In the data rows, 128 means zero.
Some points:
[103 140 158 171 100 155 132  93 111 171  94 114  74 125 105 162 166 114 125 186 178 142 116  76 106 132 152 142 166 178 174 126 132 124 168 142  63]
[ 94  99 162 152 181 149 102 115 120  67  97  82  98 111 162 117  60 128  95 141 213 174 137 139 136 173 194 110 127 122 154 102  88  66 165 148  89]
[152 156 112 101 145 159 179 212 145  91 148 144 135 100  83  93 141 121  94  94  44 111 139 150 176  73  86 163 165 211 150 163 100  96 106 128 154]
[226 151 104 105  95 138 127 188 157 127 145 144 157 177 107 134 107 101   2  63  97 177 142 119 159 105  90 144 146 130 171 171 162 150  72  83 150]
[107 123 148 141 195 156 132  68  54 123 140 134  91 118 177 193 142 148 146 112 158 157  47  88  49 115 167 100 157 178 140 185 152 150 122  92  85]
[149 121  96  85 125 155 220 138 108  98 112 137 163  91  70  80 122 206 138  82  90  98 216 108 143 119 123 131 136 158 140 122 187 147 147  86 176]
[133  47 106 189 140 142  76  49 133 126 100 112 107 141 160 164 148 142 137 171 151 116  89  62  87  84 144 117 164 198 169 164  93  99 101 142  89]
[ 80 132 168 134 150 123  93 112  98 109 128  94 126  32 136 135 154  81 129 164 176 109  91  67 142 156 180 148 162 199 167 116 106 107 144 159 147]
[217 152  81 143 103 106 119 184 200 173 144 209 166 143 105 102  74  84  81  10 103 148 115 106 136 112 120 163 162 137 112 183 177  99  66 105 108]
[119 174 127  73  49 117 127  53  94  86 121 154 103 167 128 136 173 155 166 111  83  90 134 198 218 135 143 127 137 108 108  40 104 155 149  90  84]
[ 98 115 183 144 127 167 186 141 184 139 173 136 162 140 177 169 142  65 158 217 187 163 121 129 103  57  93  88 103  35  31  62 164 106  65 139 255]
[ 60 152 144 127 170 181 132  69 100 158 151  77 123 126 153 146 154 137 127 162  80  92  37   0 112 140 139 142 112 135 193 143 149 131  89 114 120]
[240 155 117  87 130 116 123 190 215 158 103 164 112 195 107 129 103 101  52  60  79 141 147 123  97  93 105 146 150 151 173 147 177  95  92  99 168]
[ 63  69  73 116 182 127 123  90 107 189 144 110  94 137 100 173 179 130 134 193 133  78  82  97  87 115 119 136 114  82 104 161 180 138  94 118 108]
[135 127 142 140  91  80 153 119 116  74 135 183 207 150 176 140 187 187 163 108 109  79 138 125 210 137 123 109  95 103 116  86  73 127 223 115  48]
[ 88 105  97 189 152  92 130  82 134 134  94  93  73 138  72  77 118  82 121 163 185 191 168 138 142 162 206 129  77 164 130  89  66  91 227 185 113]
[182 103 118  66  56 157 161 163 144 124  98 118 167 129 110 113  75  85  95  85  80  92 112 191 118  83  82 168 187 174 139 175 130 113 107 107 134]
[220 157  87 135 131  46  73 133 179 205 150 140 162 102  91  74 121 125  42  63  72 158 133 134 150  99 128 156 147 131  89 169 165 117  38  51 176]
[ 87 101 124 121 150 133  65 106 105 110 122 140  96 136 106 128  48  75 157 208 146 206 203 123 124 158 219 109 140 135 172 137   5 157 177 148 108]
[162 142 100  41 107 105 166 170 153  93  89 177  94 126 104 101 107 124 175 129  94  98 157 189 157 140  97 106 121 162 133 141 153  90  77  99 131]
[113 104 127 190 122 182 175 163  98 218 187 171  76  97 174 155 122  70 141 159 154 123 117  92  70  79  54  87  81  62  42  70 129 141 134 104 225]
[132 107 180 110  35 111 122 167  91  84 111 172 199 111 166 153 176 211 151 164  65 110 155 154 125 178 135 145 124 149  85  84  94 152 136 160  80]
[103 147  89 158 162 174 128 119 121 152 167 163  75  84 191 174 104 148 159 178 157  70 103  63  97  85 128 134  80  41 142 189 165 138 139 111 128]
[ 51 122 131 159 162 178 146 132 191 168 163 130 108 108 156 233 111 126  98 186 122 116 106 151 113  71 111 121  23  80  47 135 179 139 107 138 162]
[179 112 146 102  70 108 129 151 143 105 111 118 153 151 129 150 138 198 208 105  76 102 172 153 197 170 126 136 138 129 112 100 135 168 148 148 144]
[234 136 175 171 178 111 106 127 143 189 113 201 172 156 127  82  95  88   8  58  77 125 175 176 138 130 179 159 165 127  99 134 229 168  47  50 116]
[ 80 154 144 138  75  78  63 103 108  44 105 100 179 166 130 177 175 208 164  67  61  91 106 169 117 116 142 106 131  77 109  14  91 125 216 138 114]
[161 169  95  47 100 150 155 155  59  80  70  95 164 119  90 107 125 175 154 138  98 132 104 165 174 123  93 144  95 116 110  79 134 160 128 119 103]
[249 185 154 155 175 101  74 131 168 194 153 171 217 139  52  21 114  62  76  77 143 110  95 121  89 119 170 177 152  83 104 158 189 174  63  65 127]
[ 37  99 161 152 150  91  69 121 146 164  86 103 107 116  69  54  28 142 147 165 190 202 142 176 132 178 148 129  78 138 205  81  48  80 208 140 129]
[133 122  97  96  71 168 165 143 113  84  94 133 152 134  99  61 165 177 115 129 108  91 166 200 121 193  67  76 166 117 127 155 123 102 127 102 131]
[ 78  74 147 132 128 153 100  60  94 109 102 120  90 144 135  95 133  84 141 128 230 164 138 138 148 161 150 141 105 147 152 164 110 110 140 181 100]
[ 92 176 140 102 142  75  68 138  85  85 137 162 210 219 137 178 212 202 161 132  83 106 133 165 148 164 126  92 117 177 118  73  81 135 177 180 129]
[105  69 147 117 139 160  98 122 106 154 162 124  39 147 167 149 161 176 151 140 170  84  56  65  60 113 161 202  93 153 151 136 175 120  88 106 134]
[255 222 170 209 182  89  30  84 198 135 187 143 193 150  53  40  59  67  98  84  71  91 120  97 123 143 102 150 128  86  89 175 231 139  44  72  89]
[ 97 130 172 158 147 121 117  69 142 103 105 119  66  69 127 181 167 118 118 172 168 200 124  94 112 199 107 145 167 161 191 132  78 140 158 103  96]
[141 139 142 107 103  89 118 187  80 101  85 148 169 117  90 151 188 186 182 101 135  99 168 157 167 132 134 106 117  81 114 100  86  98 101 143 101]
[105 171 173 108  65  31 157 109  49  89  86 179 192 223 187 176 164 201 169 106  74  84 103 118 127 180 154 142  93  69  53  96   4 124 174 167 113]
[178 196  94  87  67 129 183 158 154 145 145 138 183 132 121  94 128  96 120  84 120 100 181 165 110  86 102  87 159 180 212 187 143 138  86  82 150]
[ 83  97 147 179 117 102 106 119 121 109 166  55  59 115 122 106  88  78 131 160 165 132 140 175 120 187 205 111 109 172 156 110  92 149 165 180  92]
[213 158  70  58  97 124 172 184  99  95 113 114 134  97 114 151 138 112 100 123  79 132 143 180 176 108 105 133 185 109 164 159 179  69 147 148 160]
[ 88  94 149 118 158 155 120 101 136 139 234  92  77 130 157 150 152 166 178 169 105 145  47  84  57 105 157 146 141 112  97 193 166 130 129  85  98]
[ 60 121 115 180 161 114 103  84  61 124  74  87  93 137 174 177 121 113 135 148 120 159 108  75  96 153 123 125 161 152 176 172 165 116 141 124 107]
[ 61  47  90 131 180 227 142 128 153 180 189 152 122 118 129 179 149  97 153 134 146 109  48  91 113 149 125 119 114  76  76 132 143 139 117 104 144]
[ 36 152 170 185 139 153 175 207 149 118 177 190 106 110 155 138 117  76 116 188 173 135 122 108  86   0  25  82 130  30  14  68 150 170  86 162 219]
[179  91  94  60 103  88 196 131 105  68 127 187 151 110  65 123 113 145 157  97 110 122 118 176 174 105  92  98 119 145 158 136 146 167 116 167 149]
[ 56 113 132 142 115 110 115 143 146 125  95  57 115 145 125  83  56 112 153 168 173 210 135  71 154 175 180 128 161 171 102 112  93 123 198 162  90]
[114  79  97 149 177 101 112 128 116 128 126  72 114 134 240 158 166  90 176 174 188 103  92  83  98 134 103 158 145 156 218 146 175 181 131  88  70]
There is one direction along which these points spread out most. Take the direction at right angles to it along which they spread out most. Go by this last direction. For each point below, how far along it does it lie, from 0 to 99? The average is 50, and the first point in the table lies past the average. One standard deviation of the points above along it is 16.
[ 94  76 171 122 174 148 161 123 142 211 199 117  96 108 141 153 115 155 128 167 191  91 103 133 143  53  50  95 125  38  32 158 155 136 149 150 221] 70
[105 118  96 154 203 161 188 111 144 214 195 154 104 115 170 162  92 146 184 186 135 112 101 125  83 124  69 110 113  74  72  97 156 129  86 163 140] 70
[ 81 126 178 148 139  97  86  88 156 139  92  24  97 110 122  62  80  83 134 118 171 203 233 115 144 179 157  95  42 115 150 114  44 152 228 212 121] 41
[ 55  98 128 141 135 147  89  89 122 163 119  95 136 123 140  24  62 126 149 154 171 255 199 159 141 170 162 172  83 109 182  86  50 107 179 237 117] 42
[205 149  96  57 110 107 195 148 215 153 109 108 147  95 117 129 127  84  12  39  79 129 126 128  97 125 114 105 164 134 164 159 129 135  69 135 149] 53
[182 154 103 116  92 138 179 156 124  91 110 134 116 104 101 106 182 196 124 133  83 123 115 177 184 174 122  83 112 107 134 136 107 168 142 139 135] 33
[115 138 154 172 151 142 106 102  89 118 115  59  50 132 122 153  91 154 126 165 207 132 147  88 146 161 153 195 164 185 153 130  55 122 132 152 120] 51
[183 178  80  62  87 165 114 185 169 117 118 123 168 130 111 127 146 103  72  33 139 103 193 167  66  79 112 148 155 176 122 168 157 115  98 101 148] 49
[144 151 139 132 102 143 140 148 116  99  61 158 123 148 134 105 211 197 194 102  83 111 122 187 184 116 135  71 113 141 110 106 133 132 156 171 101] 28
